R: rows in a few groups, each row roughly a mix of its group's directions:
R (119 x 11):
188 210 -355 36 103 -2 21 92 90 -147 -464
-33 416 27 254 239 -193 146 185 47 126 -252
96 -328 -261 -156 151 -269 -36 246 272 -64 163
291 133 -330 -320 11 -288 -45 49 105 -220 -103
-118 -104 389 -2 63 56 173 25 216 348 299
-21 -251 -70 -464 -15 200 -325 -74 -150 84 -79
-7 -243 46 -27 247 -339 290 57 20 -279 258
-199 92 39 221 69 -370 273 -18 -157 -184 -312
183 41 82 14 53 171 7 421 -199 13 -424
-171 -491 -55 -268 132 -113 122 -75 -121 -236 69
158 234 -145 -290 30 241 266 -308 136 -103 180
10 -44 191 -399 196 68 -191 49 -69 222 371
-25 -208 348 6 66 -40 317 -71 220 -380 -44
-114 -107 -136 208 164 -17 -432 -191 72 -357 40
27 0 68 -78 416 -176 -146 3 84 476 15
214 -139 -74 -240 36 426 -40 193 299 31 -174
-240 298 -72 240 18 -25 212 -251 180 12 -347
1 -57 -184 63 338 61 -455 -26 -312 -63 -53
44 407 233 0 -248 220 -223 16 284 -69 -56
135 -154 137 273 -17 -46 -136 296 206 337 266
-291 424 150 -299 -17 85 -6 -235 -176 -13 -23
292 -163 -93 -39 -121 226 -86 -211 -304 311 205
93 22 -58 -249 199 117 -462 -61 -217 -218 -179
-244 -99 233 314 210 -73 -193 -46 -134 -310 -214
242 -109 -210 242 -19 60 -149 -12 -295 -254 -346
-293 -326 70 -7 156 -432 -95 163 -72 51 140
245 184 -124 -8 54 -62 -285 262 190 320 257
-100 -275 -145 -93 -42 165 -319 -212 233 -353 35
-209 168 84 270 -48 -71 135 -185 -228 64 -451
328 242 92 -156 67 -239 324 -5 177 257 -89
-141 -55 -62 178 -128 324 323 207 48 376 10
-95 -210 263 232 137 -380 154 -71 13 115 -299
140 248 177 -42 178 -282 -266 -256 3 -247 -220
29 -32 175 220 -71 -189 -218 -278 -118 455 60
-117 -211 120 -108 4 -206 -90 -125 -113 544 -111
-41 38 28 155 59 451 326 245 72 -208 146
213 261 -17 -440 -60 113 97 274 -123 -135 -171
-50 244 134 282 348 -331 216 93 14 150 -50
116 -409 -68 -163 -280 -252 -87 -188 -25 -151 -226
-25 437 7 94 43 -209 -180 -204 -166 213 281
-217 446 102 -163 -243 108 244 -216 -45 84 -39
20 97 -9 -204 -2 61 -256 333 119 470 -63
-241 152 -129 148 175 -273 98 449 -30 -65 -174
247 -13 -121 -186 77 -299 -282 83 135 179 359
55 -171 9 343 36 -302 232 -72 366 182 -53
-79 -153 49 -157 125 72 58 264 157 -276 469
19 326 -441 -267 10 -78 -266 -34 -15 -138 -39
-121 -89 -13 -381 386 -106 -129 -65 -217 -220 -163
-175 -381 -24 71 -139 -221 210 -100 59 334 229
266 64 75 -95 -210 197 455 111 72 254 -99
-57 -303 -175 -20 -11 -2 -191 224 274 419 83
-36 279 6 46 -169 106 421 -145 -2 18 -389
47 -96 -10 56 -256 -81 -315 223 -221 -384 195
-310 235 258 -5 350 57 71 -175 -102 65 277
220 118 -493 -118 193 2 124 -17 -216 134 -184
10 476 -385 -183 -176 16 -60 -101 109 77 7
228 -234 0 144 -119 176 81 -176 -453 -66 -227
176 518 55 40 134 -31 152 117 -258 -202 63
118 60 -311 -193 -209 -125 117 161 -100 -393 -236
268 60 -77 -110 -212 551 -65 -109 107 30 -27
222 -58 -211 52 153 -198 -228 87 360 -317 138
-11 364 -110 95 38 6 301 112 -1 -301 -350
196 -100 -243 -228 62 -182 -239 259 103 -180 328
-197 82 -189 123 -7 17 37 -551 -32 262 15
-66 49 63 -14 98 -55 -195 -238 -92 428 -401
19 111 -506 49 -274 -63 -90 -316 -107 -27 30
122 -66 -13 -95 -200 130 271 536 53 150 -7
-454 -42 302 -85 136 -98 -19 -286 -185 -130 59
-136 -150 -41 -406 82 -157 -75 -36 -316 -354 -1
-56 51 49 223 -454 32 -162 -60 -83 25 411
-298 -70 167 256 24 -88 -298 -151 81 82 388
-199 -97 138 249 -184 -307 -20 350 47 267 128
168 11 -161 130 28 -58 506 -144 147 -172 261
-7 159 164 -269 -160 -21 237 166 -208 438 33
-151 -157 259 -99 -412 -22 -346 -97 110 -157 105
-65 15 17 -165 94 -44 278 -203 -26 -345 -436
24 126 -248 -98 36 302 -266 151 105 -371 222
24 -140 208 -452 -235 -110 41 -231 204 154 -124
55 144 11 -366 74 375 -172 -84 -121 196 -278
220 83 -73 98 128 -319 301 -270 152 -234 202
-108 158 -183 -213 349 -21 76 -259 221 324 -83
-128 209 400 -232 223 157 80 4 -208 -75 -260
50 -432 8 -205 -54 -75 148 -73 24 422 -158
151 120 -205 124 207 268 -209 -14 311 -321 -135
-146 207 59 211 289 234 429 105 -69 -130 59
-441 241 16 -275 184 -203 -13 -129 204 -44 89
94 310 -250 -12 -333 -68 -123 288 225 -116 159
92 143 -15 -288 32 426 109 23 -103 314 -234
-12 -211 272 -35 -233 -114 62 387 -6 -288 218
53 470 1 92 -238 225 110 -59 154 303 6
107 -328 13 -178 -54 16 231 80 14 460 -213
-225 49 -88 204 159 -255 -84 40 -267 397 -203
-209 23 40 -56 226 -139 -104 0 -176 -446 -333
-164 -8 131 397 152 -25 -9 108 -135 455 92
20 -322 296 161 -65 259 186 209 292 -131 -29
313 388 -101 -299 113 159 159 -8 -47 -219 94
-150 -400 99 62 -292 16 243 -5 282 201 -105
-60 -92 -191 495 169 234 76 247 -124 71 -84
12 -58 99 164 -151 173 415 350 -148 149 -199
-21 -244 -149 70 -272 -415 -134 -153 -256 49 -170
-425 73 354 68 -134 -112 -112 -28 -48 -218 249
40 -59 -263 -201 212 97 -316 -345 7 -216 191
15 201 164 51 -4 -40 257 -508 -157 -209 -83
252 1 -229 -178 201 -39 313 -126 16 370 175
-219 -4 228 -303 45 -121 398 84 274 102 106
373 67 130 -37 132 214 138 369 133 169 -210
165 -81 -16 -545 -44 169 -189 169 -184 -17 -106
-242 -58 -137 220 -203 328 43 -70 -412 67 110
-180 -182 132 270 109 73 408 269 23 -237 -43
194 308 -71 7 -186 159 -384 176 5 107 289
-67 122 202 -268 -39 25 -396 197 -282 130 -212
111 287 48 -66 254 -67 -137 -261 -371 -263 -84
78 -30 71 -17 -16 -288 -55 -282 -112 -36 529
-144 139 -108 -30 516 -260 129 61 -152 175 103
-47 -303 64 153 -438 268 4 101 -1 -235 143
-66 28 170 84 -353 100 201 -151 -393 -233 -153
119 132 88 8 181 -98 -268 -139 50 543 16
-56 -97 -217 44 292 126 -234 -187 -10 465 -44
156 350 -96 -25 166 180 203 233 -162 364 18
one row of each group, then the others: which group is each in?
-302 -34 164 323 -190 55 -131 146 -170 -372 -44 -> (112)
-118 232 -202 -221 -134 -27 -292 -190 -332 -246 50 -> (81)
54 179 -353 -244 172 203 -22 -234 -268 185 -140 -> (53)

-100 -176 -40 19 -223 262 316 339 -27 304 35 -> (112)
98 -66 -287 -196 251 324 -329 -196 130 -13 -66 -> (112)
-199 -65 196 -166 -178 -103 -213 -15 186 479 -99 -> (112)
-34 50 313 306 -28 252 -167 -214 -362 29 -81 -> (81)
-313 48 142 451 126 -115 -16 -80 329 22 -53 -> (81)
-46 -398 -139 -182 -71 -141 -172 74 -94 -55 431 -> (53)
-178 -64 -65 45 354 -183 -232 1 -58 -368 -279 -> (81)
-105 331 -65 232 128 104 -390 326 13 56 62 -> (112)
-285 -2 195 49 170 68 294 133 19 -381 258 -> (53)
-136 20 169 384 -200 -180 -12 171 266 -321 -16 -> (112)
73 4 -302 -373 -74 125 -39 -328 -206 -131 -213 -> (53)
